Families of rows that turns and mirrors carry onto each other, the same ones carrying the whole set onto itself: the rest of each named row's family, in list order
3 families of 6 rows
q_738: [ 1.24  2.11  0.72 -0.42 -2.00  0.16  1.21 -0.72  1.29 -1.52]
q_555: [-0.49  2.23  2.55  1.29 -2.21 -1.82  0.86  0.14 -0.30  0.57]
q_467: [-0.04  1.14 -0.30 -0.35  0.79  0.77 -0.05 -1.19  1.74  0.72]
q_136: [-0.11  0.05  0.23  1.60 -0.31 -2.39 -0.50 -1.13 -1.30  0.77]
q_996: [ 0.15  0.76  0.51  1.27 -1.20 -0.55  2.19 -3.91 -1.53 -0.60]
q_105: [-1.56  1.96  2.37  1.51  0.21  1.69  1.35 -2.52 -0.06  0.40]
q_891: [-0.41  0.06  0.75  1.49 -0.94 -1.12  1.84 -3.96 -1.18  0.49]
q_720: [ 1.01  1.69  0.90  0.50 -2.68 -0.36  1.43 -0.48  2.29 -0.05]
q_312: [-0.91  0.56 -0.45  1.54 -0.99  0.11  2.39 -3.28 -1.53 -0.38]
q_934: [-0.51  1.94  2.16  2.50 -2.35 -0.86  0.49  0.59  0.03  0.38]
q_461: [ 0.97  1.08  0.30  0.62  0.43  1.09 -0.61 -1.37  2.01  0.33]
q_41: [-1.11  1.49  1.75  1.92 -0.51  2.07  0.53 -3.02 -0.43  1.10]
q_761: [ 0.53  1.76  1.68  2.22 -2.02 -1.16  1.10  1.00  0.04 -0.32]
q_488: [-0.52  0.31 -0.07  1.90 -0.29 -2.83  0.88 -0.76 -0.63  0.93]
q_902: [-0.67  0.80 -0.10  1.50 -1.18 -2.36 -0.04 -1.68 -1.98  0.54]
q_388: [-0.76  1.42  1.59  1.42  1.09  2.12  1.23 -2.35 -0.13  0.03]
q_768: [-0.53  2.05 -0.05 -0.27  0.19  1.66 -0.32 -1.54  1.36  0.37]
q_470: [ 1.24  1.86 -0.22  0.33 -2.68  0.08  1.77 -0.83  1.56 -0.65]

Which other rows belong to the same family as q_312? q_738, q_555, q_461, q_41, q_488
Which other rows belong to the same family as q_996? q_467, q_136, q_105, q_934, q_470

Families of rows that turns and mirrors carry onto each other, the same ones carrying the whole set onto itself: the rest of each named row's family, in list order
4 families of 4 rows
q_116: [-0.18  3.32  0.32 -0.44 -1.24  0.84  2.45  0.02  0.58  0.82]
q_40: [-0.49  0.32  0.79  1.06 -1.22 -1.60  0.94  0.68 -0.03 -1.01]
q_591: [ 0.12  2.97  0.72 -0.91 -1.21  1.19  0.91 -0.58  0.17  2.07]
q_919: [ 0.02 -1.03  1.38  0.30 -1.07  0.62  0.01  0.94 -2.12 -1.51]
q_48: [-0.66 -0.23  1.17  1.10 -1.63 -0.68  1.36  1.46 -0.99 -0.94]
q_167: [ 0.60  3.66 -0.04 -0.76 -1.66  0.90  1.53 -0.79  0.60  0.10]
q_959: [ 0.36  3.21 -0.17 -1.47 -1.27  2.84  0.61 -1.17 -0.73 -0.43]
q_43: [-0.10 -0.45  0.69 -0.30  0.92  1.08 -0.69  1.24 -1.60 -1.69]
q_947: [-0.28 -0.73 -0.64 -0.03 -0.69  0.96 -0.34  1.91 -1.66 -1.63]
q_835: [-0.14  1.81  0.11 -1.26  0.38  3.59  0.40 -1.08  0.10 -0.48]
q_535: [-0.02 -0.49  0.99  2.10 -0.86 -0.30  0.17  1.18 -1.10 -0.38]
q_205: [ 0.31  3.84 -0.52  0.26 -0.98  1.92  0.83 -0.67  0.19  0.82]
q_563: [ 0.64  3.03 -0.07 -1.11  0.34  2.98 -0.20 -0.82 -0.16 -0.08]
q_334: [ 1.18  1.52 -0.64 -1.47 -1.00  3.22  0.61 -0.79  0.39  0.22]
q_89: [-1.69  0.17  0.61  1.04 -1.37 -1.02 -0.41  0.68 -0.95 -0.31]
q_779: [-0.72 -1.01  1.13  0.88  0.23  1.43 -0.44  1.07 -1.45 -1.32]

Which other rows belong to the same family as q_167? q_48, q_563, q_779
Which other rows belong to the same family as q_919? q_959, q_535, q_205
Which other rows belong to the same family as q_334? q_591, q_947, q_89

Families of rows that turns and mirrors carry onto each other, the same ones carrying the whole set onto itself: the rest of each named row's family, in list order
4 families of 8 rows
q_87: [ 0.91 -0.42 -0.84  2.12  0.19  1.16 -0.70  0.79 -0.78  0.26  1.59  0.24
  0.10  0.47  1.91  0.89  0.80 -0.11 -0.57  0.82  0.27 -0.75  0.73  1.43
 -1.79  0.30]
q_150: [-0.33  0.44  0.90 -0.12  1.87 -1.85  0.63  1.20  1.43  3.07 -1.15 -1.01
 -0.02 -0.15 -1.68  0.62 -1.52 -1.84  0.88 -2.04 -1.30  0.59 -0.62 -0.52
  0.94 -1.05]
q_2: [-0.24  0.88 -0.74  0.50 -0.55 -1.79  2.14 -0.65  0.26  2.68  0.23  1.05
  0.32  1.14 -0.38 -0.04  0.15 -1.40  0.17  0.12  0.61  0.90  0.52 -0.24
  0.75  2.37]
q_739: [ 0.45 -0.81 -0.32  2.38  0.47  1.56 -1.03 -0.12 -1.02  0.50  1.84  0.11
 -0.49  0.84  1.04  0.79  1.00  0.01 -0.14  0.93  0.12 -0.61  1.11  1.27
 -1.47  0.48]
q_335: [ 0.24 -0.35 -0.40  2.44  0.19  1.32 -0.95  0.25 -0.67  0.48  1.84 -0.20
 -0.20  0.51  1.64  0.72  1.62 -0.35 -0.18  0.88 -0.68 -0.70  1.14  1.07
 -1.67 -0.19]
q_443: [ 0.42 -0.24 -2.08  2.07 -0.08  0.33  0.68 -0.32 -0.30  2.60 -1.91 -0.75
 -0.71  0.74 -2.30  1.01 -1.09  0.59 -0.65 -1.42 -0.39  1.55  1.65 -0.69
  0.14  1.09]
q_289: [ 1.35  0.28  1.19 -0.97 -0.61  0.84 -1.71  1.56  1.35 -0.84  0.71 -1.75
  0.57 -0.17  0.33  0.63 -0.53  0.68  0.18 -1.77 -0.74 -2.33 -1.69  0.81
 -0.27 -1.15]
q_507: [-0.05  0.52 -1.02  0.98 -0.72 -1.25  2.49  0.24  0.12  3.11  0.19  0.42
 -0.12  0.79 -0.52 -0.20  0.17 -1.48 -0.42  0.19  1.14  0.60  0.18 -0.12
  0.50  2.32]
q_377: [ 0.72 -0.14  1.85 -0.40 -0.73  1.18 -1.56  0.58  1.75 -0.78  1.06 -2.14
 -0.14 -0.54  0.21  0.56  0.17  0.60  0.45 -1.52 -1.20 -2.11 -1.97  0.93
 -0.01 -0.87]
q_640: [ 0.27  1.19  1.02 -0.51  1.94 -1.68  0.34  0.74  1.72  2.90 -1.28 -0.68
  0.93  0.50 -1.95  0.60 -1.64 -1.76  0.92 -1.52 -1.36  0.84 -0.29 -0.11
  1.29 -0.99]
q_916: [ 0.37  0.63  1.54 -0.04  1.73 -1.74 -0.29  0.82  1.70  3.22 -0.96 -0.69
  0.54  0.03 -2.32  0.85 -1.52 -1.35  1.31 -2.16 -1.10  0.33 -0.65 -0.38
  1.14 -1.18]
q_495: [-1.27 -0.78  2.34 -1.85  1.67  1.48 -1.29  0.92 -0.04 -0.39 -0.03  0.20
  0.01 -1.16 -0.33  1.62  0.24 -0.23  1.82 -0.60 -0.58 -0.72 -0.58  0.79
 -0.69 -1.75]
q_641: [-0.88  0.66 -0.24  0.82 -1.23  3.25 -0.39 -1.14 -0.68 -0.92 -0.31 -0.30
 -1.88  0.67  0.56  1.45 -0.21  0.47  0.92 -0.43 -0.54 -0.35 -0.38  0.39
 -0.97  1.42]
q_576: [ 0.65 -0.93  0.65 -2.02 -0.37 -1.80  0.76  0.57  1.52  1.61 -1.01 -0.38
  1.96 -1.17 -2.70  0.38  0.56  1.02 -0.35 -1.57  0.31  0.41  0.37 -0.12
  1.41  0.03]
q_487: [ 0.52 -0.79  1.53 -1.87 -0.30 -1.52  0.38  0.94  1.17  1.73 -1.11 -0.38
  1.80 -1.09 -3.25  0.57  0.24  0.44  0.09 -1.60  0.61 -0.12  0.03 -0.31
  1.48  0.00]
q_345: [-0.38  1.25 -0.95  0.44 -1.14  3.08 -0.59 -0.20 -1.03 -0.82 -0.73  0.26
 -1.42  1.20  0.63  1.21 -1.10  0.61  0.65 -0.44 -0.21 -0.47 -0.30  0.41
 -1.34  1.19]
q_931: [-1.50 -0.86  2.27 -0.91  1.67  1.32 -1.07  0.65  0.17 -0.79 -0.11 -0.22
 -0.28 -1.66  0.28  1.80  0.48 -0.50  1.34 -0.36 -1.40 -0.33 -0.59  0.86
 -0.86 -1.58]
q_119: [ 0.38 -0.78 -0.12  2.67  0.06  1.41 -0.62 -0.20 -0.25  0.22  1.77 -0.50
 -0.56  0.12  1.73  1.11  1.44 -0.21 -0.14  0.74 -0.27 -0.74  0.53  1.34
 -1.41  0.41]
q_99: [-1.52 -0.34  1.92 -1.35  1.41  1.63 -1.22  1.05 -0.11 -0.37 -0.40  0.19
  0.00 -1.45 -0.02  1.52  0.72 -0.15  1.48 -0.39 -1.49 -0.15 -0.10  0.71
 -1.11 -2.08]
q_587: [ 0.99 -0.13 -2.17  1.81 -0.11 -0.39  0.11 -1.04  0.13  2.30 -1.50 -0.48
 -0.06  1.13 -2.11  1.07 -0.92  0.93 -0.50 -1.52 -0.77  1.58  2.11 -0.70
  0.54  1.09]
q_282: [ 0.79 -0.18 -1.54  2.33 -0.11  0.03  0.05 -0.76 -0.58  2.51 -1.46 -0.13
 -0.17  1.22 -2.64  1.05 -0.78  0.71 -0.63 -0.99 -0.15  1.31  2.07 -0.50
  0.28  1.39]
q_319: [-0.93  1.23 -0.48  0.19 -1.76  3.26 -0.52 -0.68 -0.90 -0.80 -0.30 -0.10
 -1.52  1.22  0.36  0.91 -0.12  0.56  0.86 -0.42 -0.71 -0.65 -0.07  0.00
 -1.03  1.14]
q_22: [-0.52  1.03 -0.44  0.65 -1.19  3.09 -0.68 -0.93 -1.07 -0.52  0.26  0.13
 -1.87  1.65  0.16  0.85 -0.63  0.49  0.92 -0.22 -0.10 -0.73 -0.36  0.44
 -0.91  1.63]
q_871: [-1.14 -0.38  1.76 -1.50  1.86  0.99 -1.11  1.63 -0.31 -0.78 -0.45  0.32
  0.29 -1.23  0.51  1.74 -0.31 -0.67  1.33 -0.55 -0.90 -0.53 -0.41  0.75
 -1.14 -1.83]
q_876: [ 0.34  1.22 -0.76  0.51 -0.46 -1.16  2.16 -0.35  0.29  2.69 -0.12  0.66
  0.85  1.43 -0.87  0.18  0.18 -1.59 -0.13  0.51  0.97  0.87  0.81  0.00
  0.81  2.29]
q_860: [ 1.03  0.58  1.50 -0.61 -0.98  1.18 -1.69  1.11  1.72 -0.19  1.17 -1.84
  0.28 -0.16  0.32  0.23  0.43  0.52  0.43 -1.34 -1.22 -2.18 -1.76  0.87
 -0.26 -1.34]
q_583: [ 0.38 -1.21  0.65 -1.88 -0.59 -1.51  1.01  1.39  1.20  1.50 -1.22 -1.22
  1.33 -1.27 -2.90  0.37  0.15  0.48 -0.64 -1.89  0.40 -0.18  0.05 -0.52
  1.48  0.04]
q_955: [ 0.93 -0.37  0.72 -2.10 -0.23 -1.46  0.63  0.85  1.35  1.39 -1.32 -0.90
  2.22 -0.54 -3.06  0.51  0.21  0.45 -0.51 -1.36  0.24  0.25  0.64 -0.05
  1.66 -0.09]
q_504: [ 0.08  0.94 -0.36  1.35 -0.78 -1.23  1.69 -0.43 -0.20  2.88  0.20  0.93
 -0.06  1.55 -1.15  0.01 -0.12 -1.36  0.07  0.27  0.88  0.51  0.47 -0.27
  0.63  2.66]
q_940: [ 0.11  1.04  0.68 -0.37  1.81 -1.85  0.17  0.29  2.05  3.11 -1.08 -0.49
  0.35  0.08 -1.59  0.66 -1.67 -1.25  1.40 -2.10 -1.56  1.00 -0.74 -0.35
  1.09 -0.87]
q_822: [ 1.10 -0.07  1.83 -0.76 -0.05  1.12 -2.02  0.93  1.63 -0.02  1.31 -1.81
  0.16 -0.01 -0.18  0.54 -0.14  0.46  0.81 -1.65 -0.70 -2.32 -1.69  1.01
  0.02 -1.48]
q_23: [ 1.17  0.47 -1.91  1.64  0.16  0.26  0.42 -0.80  0.01  2.48 -1.92 -0.58
  0.41  1.50 -2.35  1.14 -0.93  0.39 -0.52 -1.03 -0.48  1.55  2.14 -0.31
  0.57  1.01]

Which other rows belong to the same family as q_641? q_377, q_640, q_931, q_119, q_876, q_955, q_23
Which other rows belong to the same family as q_587? q_2, q_335, q_576, q_99, q_319, q_860, q_940
Which other rows belong to the same family as q_22? q_739, q_916, q_495, q_487, q_282, q_504, q_822

Families of rows that turns and mirrors carry onto each other, the same ones carrying the whole set onto itself: the rest of each named row's family, in list order
5 families of 8 rows
q_932: [-0.11  1.21  1.23  0.86 -0.39 -0.16 -1.27 -0.77  1.06 -1.83  0.59 -0.31
 -1.92 -0.36  0.26  0.42]
q_519: [ 0.83  1.14  1.12 -0.24 -0.27  0.94 -1.01 -0.33 -0.78 -1.29 -1.21 -0.43
 -1.53 -1.63  0.31  1.97]
q_536: [ 0.48  0.58  2.62 -0.52 -1.67  1.77  0.18  0.34  0.80 -0.80  1.54 -0.29
 -0.12 -1.64  0.08  2.12]
q_208: [ 0.50  0.02  2.71  0.11  0.17  1.22 -0.82 -1.00  0.62 -0.27  1.45 -0.11
 -0.41 -1.36  1.15  0.77]
q_755: [ 1.07  1.55  2.69  0.83 -0.12  0.59 -0.37 -1.24 -0.04 -1.25 -0.35 -0.82
 -0.95 -0.50  0.25  0.99]
q_457: [ 0.82 -1.02 -2.10 -1.04 -0.38  0.55  0.11  0.71 -0.04 -0.45 -0.87  1.86
  1.96  1.69 -1.07 -0.15]
q_884: [-0.28  1.42  2.25 -0.60  0.89  1.44 -0.36 -0.94  0.61 -0.61  0.97  0.25
 -1.38 -0.30  1.13  0.71]
q_937: [-0.89 -0.29  1.63  0.03 -1.36  2.23 -0.52 -0.36 -0.07 -1.19 -0.47  0.09
 -0.14 -1.88  0.78  2.40]
q_291: [ 0.93 -0.06 -2.47  0.47 -1.81  1.09 -0.33  1.61 -0.38 -0.95 -1.41  0.96
  1.51  1.31 -1.36  0.31]
q_386: [ 0.81  0.25 -1.94 -0.12 -1.93  0.55  1.27  2.48 -0.96 -0.71 -1.25  1.08
  0.96  2.06 -0.78  0.08]
q_645: [ 0.90 -0.20 -1.90  0.54 -0.11  0.03  0.21  1.12 -1.13 -0.24 -1.34  1.36
  0.62  2.33  0.30 -1.35]
q_134: [ 1.72 -0.87 -0.34 -0.72 -1.35  1.74  1.11  2.49 -1.33 -0.07 -0.41  1.60
  2.74  0.94  0.35  0.30]
q_206: [ 0.41  2.20 -0.40  0.26 -0.51  1.06 -1.26 -1.32  1.31 -0.92  0.08 -0.44
 -1.72 -0.06 -0.16  0.79]
q_585: [-0.13  1.54  2.61 -0.61 -0.55  2.21  0.88  0.92  0.98 -0.89  1.35 -0.35
 -1.20 -0.78  0.38  1.47]
q_784: [ 0.75 -1.82 -1.88 -0.82 -1.37  0.57  1.25  2.60 -0.15 -0.21  0.02  1.76
  1.54  0.82 -0.14  0.17]
q_402: [ 1.01 -1.50 -0.33  0.19 -1.18  0.18  1.80  1.69  0.69 -0.15  0.81  1.37
  2.17  1.98 -0.19 -1.04]
q_120: [ 0.80  1.49  1.29 -0.92 -2.39  1.78  1.48  1.60  0.82 -0.50  1.48 -0.16
 -0.78 -0.87  1.06  2.03]
q_90: [ 2.64 -0.29 -0.41  0.33 -1.23 -0.42  0.74  2.32  0.20  0.37  1.81  1.10
  1.36  1.40  0.13 -1.05]
q_695: [ 1.29 -1.19 -1.34  0.56  0.26  0.65  0.31  1.17  0.90 -0.24  0.16  0.89
  1.40  1.78 -1.29 -1.61]
q_410: [ 2.11  0.31 -1.48  0.17 -0.91  0.05 -0.28  1.20 -0.54  1.30  0.86  0.54
  1.53  1.60 -0.54 -1.64]
q_716: [ 0.61 -0.32 -2.28  0.38 -1.32  0.22 -0.40  0.57 -1.41  0.78 -0.93  1.03
  1.79  1.52  0.39 -0.95]
q_64: [ 1.71 -0.25 -0.20  0.17 -1.47  1.42  1.18  1.96 -1.05  1.10  0.27  0.45
  2.76  1.54  0.08 -1.25]
q_754: [-0.25  0.77 -2.44 -1.01 -2.08  0.58 -0.07  2.16 -0.99 -0.16 -0.69  0.55
  1.34  0.43 -1.34  0.80]
q_298: [ 0.71  0.69  2.53  0.75  0.39  1.81  0.72 -0.72  0.73  0.02  1.13 -0.13
 -0.45  0.16  2.34 -0.53]
q_59: [-1.62  0.94  1.78 -0.46 -1.01  2.27  0.69  0.25  0.07 -1.33 -0.35  0.21
 -0.90 -0.86  1.21  2.13]
q_61: [-0.97  0.52  1.29 -0.12 -0.54  2.06 -0.75 -0.50 -0.39 -2.24 -1.80  0.19
 -0.57 -0.78  0.50  1.76]
q_930: [ 1.14  0.82 -0.14  0.53 -1.00 -0.53  0.68  1.73  0.43  0.75  2.09 -0.22
  1.09  1.36 -0.88 -1.76]
q_825: [ 1.07 -0.73 -1.32  1.65 -0.27 -0.08 -0.52  0.11 -0.13 -0.16 -0.44  1.29
  1.55  2.05  0.49 -1.70]
q_895: [ 0.72  0.31  3.37 -0.40  0.12  0.55  0.34  0.14  0.10 -0.98  1.46  0.30
 -0.74 -0.59  1.97  0.42]
q_818: [ 0.56  0.94  2.09 -1.49 -1.50  1.80  0.43  1.70 -0.05 -1.74  0.53  0.02
 -0.73 -1.44  0.14  2.42]
q_60: [ 2.27  0.57 -0.95  0.05 -0.37 -0.39  0.92  1.77 -0.43  0.12  0.59  0.98
  0.66  2.57 -0.43 -1.54]
q_460: [-1.23  1.49  0.50 -0.38 -0.40  0.95 -0.73 -0.44  0.66 -1.22  0.17  0.22
 -2.17 -0.84  0.77  1.73]
q_793: [-0.41  0.76  0.90  0.19 -1.04  0.54 -1.57 -1.47  0.86 -1.03  0.51 -0.06
 -1.02 -1.28  0.03  1.76]
q_272: [-0.71  0.70  0.20 -0.89 -0.80  2.81 -0.02 -0.35 -0.70 -0.81 -1.67  0.65
 -0.21 -0.89  1.90  2.06]
q_302: [ 0.76 -0.14 -2.04  0.39 -2.79  1.03  0.74  2.37 -1.03  0.50 -0.49  0.49
  1.91  1.08 -0.37 -0.25]
q_658: [-0.33  0.05 -1.18  0.59  0.68  0.58 -0.88 -0.18 -0.99  0.41 -1.01  0.60
  1.60  1.43 -0.06 -1.65]
q_979: [ 1.66 -0.35 -0.14 -0.18 -0.64  1.23  2.03  2.88 -1.21  0.04 -0.42  1.10
  1.57  2.02  0.27 -0.95]
q_811: [ 0.57  0.89  2.20 -0.55 -1.71  0.49  0.54  0.18 -0.99 -1.24 -0.46  0.02
 -0.77 -1.39  1.42  2.60]
q_606: [ 0.06 -0.69  0.50 -0.56 -1.24  1.18  1.84  2.60 -1.59  0.76  0.29  0.89
  2.62  0.58  1.11 -0.48]
q_614: [ 1.06  0.74  2.83  1.07 -1.07  0.56  0.76  0.69 -0.06 -1.03  0.45 -0.99
 -1.34 -1.38  1.19  1.16]

Which other rows belong to the same family as q_460? q_884, q_585, q_410, q_716, q_64, q_59, q_302
Which other rows belong to the same family as q_695? q_519, q_755, q_457, q_784, q_402, q_811, q_614
Which other rows belong to the same family as q_979? q_536, q_208, q_937, q_386, q_645, q_60, q_793
Which other rows belong to the same family as q_272? q_206, q_120, q_754, q_298, q_930, q_658, q_606

